Rotation paths and how fast each direction turns (degrees a step)
Each turn is a multiple of 5 degrees from 10 to 175, or 0.
Each row of a path follows its step; steps can be skipped.

step 3: [-16.7   8.3 -15.9  -5.5  -5.1 -22.6  -3.4   6.4  -9.0  -2.9  -4.3 -26.3
   9.5  -7.6 -10.2   7.6  -6.4  -2.0  -2.4  19.7   7.4  -2.1  -3.9  -7.9
  -2.4  18.0  -4.2   2.5  16.2  -1.7  13.9   0.2 -12.6 -10.2   4.5  17.7
  17.8 -16.6 -20.0  -6.6   1.4  16.0 -12.1  22.9  19.3 -30.6   8.6  15.7
   8.6 -10.0   7.1 -21.7  -1.8   4.0  -5.3  18.8 -17.0  -3.4   3.4  -3.3
  -9.2  23.7 -12.3 -28.5 -10.6 -18.1  22.6  -3.1   5.9   1.2 -14.8  12.4
   9.6   8.6  27.4 -14.2  16.0   9.2   4.6 -13.7  22.6  12.1   2.1  13.1]
step 12: [  3.8 -22.9  -3.8  -8.5  -7.1 -22.1  -5.0   2.4  -8.0  -6.2  14.4   7.4
  -4.1   5.5   7.2 -14.3  39.5 -18.4 -15.5  24.2   8.2  11.7   5.0  19.2
  -2.8  28.5   0.6  -8.3  -3.1  -2.2  -0.1   5.5 -26.2  16.9  -7.9  24.6
 -13.2 -13.7  -0.2 -11.0  -3.2   0.5 -23.3  -7.0 -10.9 -12.0  10.4   8.8
  -1.0  -7.6  -8.7  -7.7  13.7   3.9 -16.9  -9.3  11.3   4.3   0.8   6.8
   4.5   6.5 -16.4  11.9  -9.6  -1.4  23.9 -17.0   5.7  -3.7  -4.5   0.2
  -8.3  33.0 -20.9  10.2 -25.9  12.8 -13.6  -6.9 -16.5   9.5 -16.4  -3.1]
step 16: [ -8.5 -14.8  -9.2  -7.1 -21.6  15.3  17.2 -14.0  16.3  21.6 -14.9  14.0
  -3.9   8.6   9.4  20.1  -6.6  -5.4 -21.8  -7.0  -5.0   9.8  19.7  10.0
  -5.3 -13.6   7.8  -1.0  24.2   6.1 -14.6 -13.1  -2.2   2.5  12.3  -7.3
   3.3 -16.5  -8.2  28.4   3.1  -1.5  -9.2 -11.0  12.7 -11.7  21.5   9.0
  -2.4   0.3  -6.3  12.3  -2.9   2.9  10.3   9.3  -0.2 -16.0  -4.0 -19.2
 -23.3  -1.9   7.9  14.7 -20.0  -5.3  20.6   7.5  17.5  15.1  -6.0  21.2
   3.6  23.7  -5.7  -0.6   7.8 -17.9  -3.4 -26.8  13.9  23.3 -19.0   9.7]
step 18: [ 21.0 -14.5  -5.6  11.7  -6.0  -8.2 -19.8  20.6  14.9 -23.7  -1.8   3.6
  -1.5  20.3  -5.0   7.4   1.7  23.2 -11.0 -11.6  -0.5  -0.9   2.1 -10.9
 -35.5  17.5 -16.5  -3.6 -14.5   4.9  -3.0 -17.4  10.2   4.8 -11.3   6.6
 -23.6   4.2  25.9  -1.1   9.9   3.1  -8.4 -13.1  -9.5 -28.9 -16.6   5.3
  11.2  10.3   5.0  -9.9 -29.9  15.8  -6.2   6.6  16.8  12.0  14.3  -9.8
  -0.1  19.0 -10.6  -4.3 -19.4  14.9 -14.0  -7.1  -3.7  -2.2   3.2  -5.3
 -14.9  -2.9  17.4   0.2  -6.2  15.6  -6.0   1.3  14.7  -5.2 -20.2  14.0]
step 30: [ 18.5  15.3   8.3  -1.8 -18.1  11.2 -11.1   9.3  20.2 -10.1 -11.7 -22.1
  -6.8  -2.2 -13.8 -14.3   3.9  13.9  21.9  -1.1  13.6   8.2  -4.9  -6.7
  -1.3  -5.2  25.2  -3.0  -0.9  -2.8   7.6  -4.9  -2.1   2.9 -10.4  21.1
   8.5  -6.1  18.6 -20.0  13.6   5.0   3.6 -22.8  -7.8   8.5  -5.4   6.9
   4.0   4.1  -5.9  -8.6   1.7   0.3  -8.4  19.9 -10.9  14.1   0.7  -1.2
 -13.3   3.3 -24.1   0.0  15.1 -17.7  -3.3  22.0   7.6  -6.1 -15.6   0.5
  19.3 -19.7 -12.6 -24.0 -24.3   1.3  12.8  -3.2  10.7  33.7 -23.4  24.3]
step 35: [  3.2  13.9  21.2  16.0  -5.2  -8.6 -10.1  -4.8  -2.3 -21.3  -4.4 -17.8
   4.5  20.0   8.5 -10.4  16.8  -6.9  -2.2  -5.5   5.3 -16.4  -4.6   0.6
  -4.3  15.6  11.2   2.9   4.1 -24.5  -2.5  -4.3  11.2   4.5 -14.7   9.7
  10.2 -23.8   9.1  -4.6  10.9  -1.3   6.5  -8.2  -2.3 -13.2  20.1  20.6
 -15.9  -8.4  10.0  22.4 -10.2  18.5 -24.3  15.5 -32.4 -14.9  23.2  -1.1
  -4.8  22.5 -13.1   2.6  -9.8   9.7  -5.3 -11.4  12.0   1.1  20.0  15.1
 -12.5  10.2   4.0 -12.1   3.0  -4.4  15.4   2.7  25.9  17.6 -23.9   1.1]
step 37: [ -1.6  -1.0  -8.7 -16.0   2.3 -13.2 -14.3  -8.2  17.7   1.2 -20.6   7.0
  -9.6   2.1 -20.5  11.7  12.1  12.9  -4.4 -14.3  -3.6   4.8   9.3  11.3
 -13.1 -10.3   4.3   5.9  19.7   6.6   3.2  -4.3  -0.3   7.1  16.1  14.7
 -20.0 -16.5 -10.4  -7.1   6.3  -4.6 -26.1  30.4  16.3  -8.8  -4.6   3.9
   2.0   6.8  10.4  -6.0   8.0 -16.2   2.5 -13.0  14.2  -4.4  -4.9  11.9
 -12.0   4.5 -16.2  -3.8  18.1  -6.5 -19.6  -7.3  19.3  -3.5 -17.5   5.3
  -8.2  34.3  -1.9  13.4   7.7  -2.6   0.3  13.0 -28.0  -1.7 -38.1  23.5]
step 38: [  8.5  -3.5  -3.7   4.5 -15.3   6.0 -28.8  16.7  20.0   4.9  20.6  -5.5
 -16.9   6.9  14.6  -1.5   1.9  -2.9  -4.9   2.6   8.9   1.8   1.5 -10.1
 -27.9 -15.5  -6.1  -3.4 -16.4  10.7 -12.3 -14.0  15.0  -8.4 -11.6  29.1
   6.5 -19.1   4.9 -12.7 -13.7   3.9  -5.4 -19.1   4.1  -5.2  -4.5   6.1
   4.9   4.4  -7.9  11.0  27.9 -20.2   9.2  -0.2  10.1  20.1   6.9   0.6
  -2.8  20.2  -8.4  15.5 -24.1   5.7  -8.3  32.3   8.4 -20.1 -22.6 -10.4
   4.7  24.0  15.0 -10.2  -0.5  -3.3  -2.2   5.5  14.0  21.4 -11.4   8.0]
[ 2.9  0.9  5.8  2.3  2.1 -1.8 -1.1  3.1 -0.4  8.3 -4.7 -2.2  2.0  2.3
 -0.3  0.7 -2.8 -0.8  0.4 -1.5 -3.3 -0.1 -0.2 -3.0 -1.7 -3.3 -1.4 -1.5
 -4.4 -1.8 -2.1  4.5 -2.4  1.8  0.4 -3.2  3.7  0.5 -2.2 -3.2 -1.6  3.6
 -1.8  0.9 -2.1 -3.0  4.0  1.1  6.3 -1.7  3.4  0.7  8.5 -2.6 -8.9 -2.0
  0.5  0.9 -1.6  3.8 -0.6  2.5 -0.7  3.5 -3.5 -5.5 -4.1 -3.7  1.5  0.3
 -0.8  3.9  5.6 -2.7  0.6 -1.2  2.8  0.5  4.8  2.3 -0.1 -3.4 -4.6 -1.5]	10
[-2.0 -1.1 -0.9  1.1  0.1 -3.1  3.6  3.7  3.9  3.4  0.9 -3.2  0.9 -2.9
  3.8  4.5 -2.5 -5.3 -0.1 -0.4 -1.8 -7.7 -1.5 -0.2 -3.6  3.0 -0.8 -1.6
  1.0 -6.7 -1.0  6.6  8.2  3.6 -1.1 -4.9  3.3  0.4  1.6  1.1 -2.3 -1.4
 -0.1  0.4  0.8 -2.6 -3.0 -0.4 -2.7  0.2  0.1 -2.4  1.9 -2.1 -0.7  1.9
 -3.3  0.3 -3.4  1.1  4.3  1.9 -2.2 -6.0  3.5  1.9 -2.0  2.6 -0.6 -1.9
  7.3 -3.3 -1.4  3.7  2.0 -6.7  1.3 -0.7 -6.1 -4.8  2.5 -0.3 -1.1  0.1]	100
[ 0.8  3.3  3.0 -6.2 -6.9 -8.6 -0.9  4.1  4.4  1.9 -1.2 -1.9  3.8  6.4
  2.1 -2.2  3.3  3.2  1.6  1.8 -0.1  4.2 -1.5  1.5  0.4 -2.0 -0.8  2.4
 -3.4  2.8  0.7  2.4  1.4 -5.2  0.9 -1.1  1.2  5.2 -1.2  5.8 -1.5 -4.6
 -0.6 -1.4 -3.2  3.0  2.2 -1.5 -3.1 -0.2  5.8  0.0 -1.1  5.1  1.7  1.9
  4.9 -6.7 -2.8  0.8  0.2  0.7 -0.9  1.8  1.2 -0.3 -4.1 -0.3  0.1 -4.5
  0.5  0.9 -1.5 -3.3  2.2 -2.9 -1.3 -3.4  0.2 -6.5 -2.8  1.4  3.2  1.2]	10
[  0.1   4.3  -1.6   0.0  -5.5  -0.9   1.4  -0.8  -4.3   0.2  -3.8   2.1
  -0.4  -1.9 -10.5   0.4   0.6   1.1   1.2  -3.1  -0.7  -2.7  -4.0  -0.6
   0.6   1.5  -4.9  -0.9   2.5  -1.8  -1.7  -0.7   1.7  -2.6   0.2  -3.4
   7.3   0.3   0.2  -3.5  -0.8  -3.1  -0.5  -1.8  -2.7   1.5   2.0  -8.4
  -4.4   3.7   0.3   8.5  -1.9   1.1  -2.7   0.8  -1.0   0.5   2.6  -2.0
  -1.9   4.8  -1.5   2.3  -1.3  -1.3   1.9  -1.5  -0.3   2.2  -4.7   0.0
  -0.1   5.1  -5.4  -3.4   4.6   4.1  -3.5  -1.3   0.0  -2.3   4.6  -2.7]	55
[ 2.9 -1.5 -1.2 -1.8 -2.4  2.6 -4.5  0.9 -0.6 -2.7  4.2 -2.4 -2.0  1.4
 -0.7  1.7  2.0  3.0 -1.3 -0.1  0.7 -1.9  3.9  2.8  0.5  1.3 -3.9  0.2
  6.4 -0.2 -3.0  0.3 -1.2  0.4 -1.0  3.7  3.1 -0.6 -3.5  3.1  1.6 -1.0
 -2.1  0.6  0.5 -2.6  3.3 -5.0  0.4  0.3  6.9  2.4  2.8 -1.7 -0.8  2.5
  0.0  5.7 -0.9  0.0  0.6  2.0 -0.9 -4.1 -3.4 -1.1 -0.2  0.2 -5.4  7.4
  9.9 -4.3  2.8 -6.4  1.5 -1.0  1.0 -2.6  3.7  1.8 -5.1  8.2  2.4 -3.6]	90
